Here are some points:
c(13, -30, -37, -39, 10, -38, -18, -26)
c(48, -35, -37, -39, -39, -38, -16, -23)
c(2, -38, -28, -39, -14, -38, 118, 0)
c(-35, -38, -37, -39, -39, -38, -36, -38)
c(5, -38, -22, -39, -39, -38, -36, -14)
c(-34, 64, -32, 96, -29, 112, -36, -38)
c(-39, 0, -10, -19, 7, -25, -36, -38)
c(-39, -8, 7, 29, -39, 41, -25, -38)
c(-39, 56, -37, 87, 15, 88, -36, 42)
c(41, 37, 85, 31, 52, 24, -31, 47)
c(101, 62, -11, -11, 31, -5, 51, 24)
c(-17, -38, -37, -39, -33, -38, -36, -20)
c(-3, -20, -37, -39, -39, -38, 42, -38)
c(-39, 23, 16, 56, -39, 70, -36, 46)
c(-38, 38, 127, 74, 74, 41, 38, 127)
Here are 18 more points, each followed by its number:
c(25, 47, 30, 49, 68, 28, -28, -2) 0
c(-39, -38, -37, -39, -1, -38, -36, -38) 1
c(-11, -38, 15, -39, -24, -24, -23, -38) 2
c(57, 120, 22, 92, 35, 92, 17, 56) 3
c(33, 97, 29, 78, 69, 84, -36, 13) 4
c(-39, -33, 42, -16, -35, -8, -34, 16) 5
c(2, -38, -24, -39, -24, -38, -18, -37) 6
c(35, 78, -14, 66, 55, 95, 42, 23) 7
c(-39, 13, -2, -13, 5, -28, -36, -38) 8
c(5, -3, 79, -39, -36, -38, -30, 11) 9
c(-6, 64, 4, 59, 15, 81, -32, -38) 10
c(11, -8, 78, -39, -7, -38, 78, 38) 11
c(-36, -38, -37, -39, -39, -38, -3, -38) 12
c(51, 13, 33, -2, 8, -31, -1, 38) 13
c(-29, 14, 25, 33, 14, -20, -36, 51) 14
c(29, -38, -33, -39, -39, -38, 59, 6) 15
c(-28, -38, -37, -39, -36, -29, -11, -38) 16
c(10, -25, 27, 0, 60, 12, -5, -4) 17
Which of these numbered points is nearest to each point below by angle, seen from the average point of the first points? Its number follows each.
c(30, -7, -37, 3, -4, -4, -36, -10) > 6
c(-15, 8, -37, 46, 67, 17, -9, -4) > 0
c(-39, 1, -37, -15, -20, -24, -25, -20) > 1
c(-39, -17, 76, 15, -39, 15, -36, 14) > 5
c(-39, -5, 7, -39, 12, -38, 19, -30) > 8
c(-39, -38, -33, -39, -30, -38, -36, -38) > 1
c(-39, 2, -37, 48, -12, 53, -36, -38) > 10
c(-22, -38, 64, -5, 24, -10, -36, -24) > 17
c(39, -16, 38, -10, 36, -38, -36, 32) > 13
